Small tables with named rows and columns. After each table, cells are looked up by row and column.

Table nipi
columns: nonevag, rom, porokon, kor, mos, fana
veb: [57, 27, 25, -28, -45, 61]
gutatik: [-35, 39, 36, -63, -58, -33]
tebagaf: [18, -59, -57, 46, 37, 19]
mot: [-14, -24, -24, 4, 3, -13]
logut: [-50, -69, -67, 39, 47, -52]
zedenak: [-53, 23, 21, -52, -43, -52]
zonasi: [53, -33, -32, 30, 13, 56]
rup: [-56, -23, -24, -7, 3, -56]
zekesom: [-63, -5, -6, -27, -16, -63]
tosikad: [-82, -47, -47, 10, 26, -84]
fefu: [52, -53, -52, 50, 33, 54]

kor of fefu is 50
fana of veb is 61
kor of tebagaf is 46
mos of logut is 47
porokon of rup is -24
rom of fefu is -53
rom of tebagaf is -59
fana of zonasi is 56
rom of zedenak is 23
fana of logut is -52
nonevag of logut is -50
rom of veb is 27
rom of tosikad is -47
nonevag of tosikad is -82
mos of tebagaf is 37
porokon of fefu is -52
nonevag of tebagaf is 18
Row with the largest nonevag: veb

gan:
         sozikiv  bop  fufezud  guri  mikinug  getiv  fanuzef
zoguk         70   29       90    81       82     80       82
pegezif       70   75       23    59       22     57       61
vule          59   62       67    57       63     56       56

What is the sozikiv of pegezif in gan? 70
What is the sozikiv of zoguk in gan? 70
What is the mikinug of vule in gan? 63
What is the sozikiv of vule in gan? 59
What is the fufezud of zoguk in gan? 90
What is the mikinug of pegezif in gan? 22
What is the guri of pegezif in gan? 59
What is the guri of zoguk in gan? 81
What is the guri of vule in gan? 57
What is the mikinug of zoguk in gan? 82
What is the getiv of zoguk in gan? 80
What is the bop of zoguk in gan? 29
What is the getiv of pegezif in gan? 57
What is the fanuzef of vule in gan? 56
What is the fufezud of pegezif in gan? 23
What is the fanuzef of zoguk in gan? 82
What is the fufezud of vule in gan? 67
What is the getiv of vule in gan? 56
What is the bop of vule in gan? 62

bigovem:
          kivuz    gafa    fak    pofu  dozitud  dogamiv  gesifov
rer       0.405  -0.524  0.836   0.555   -0.348    0.247   -0.354
gepoga    0.642   0.516  0.153   0.524    0.665    0.558   -0.288
gatibav   0.514   0.552  0.231   0.552    0.546    0.603   -0.300
noked    -0.240  -0.435  0.374  -0.264   -0.395   -0.434    0.429
viz      -0.363  -0.301  0.078  -0.323   -0.347   -0.453    0.530
tobos     0.520  -0.535  0.794   0.584   -0.303    0.276   -0.387
fir       0.425  -0.540  0.845   0.371   -0.337    0.310   -0.387
zufo      0.361  -0.583  0.810   0.392   -0.382    0.120   -0.350
mokar     0.601   0.455  0.116   0.571    0.580    0.605   -0.290
tisal     0.505   0.507  0.147   0.637    0.554    0.546   -0.296
kulugi   -0.351  -0.382  0.302  -0.318   -0.485   -0.364    0.412
metunon   0.442   0.629  0.113   0.496    0.567    0.629   -0.266

gesifov of tobos = -0.387
gesifov of viz = 0.530
dozitud of gatibav = 0.546
gafa of mokar = 0.455
pofu of metunon = 0.496
fak of kulugi = 0.302
kivuz of rer = 0.405
dozitud of noked = -0.395
fak of zufo = 0.810
kivuz of gepoga = 0.642
kivuz of gatibav = 0.514
dogamiv of noked = -0.434
fak of mokar = 0.116
kivuz of noked = -0.240

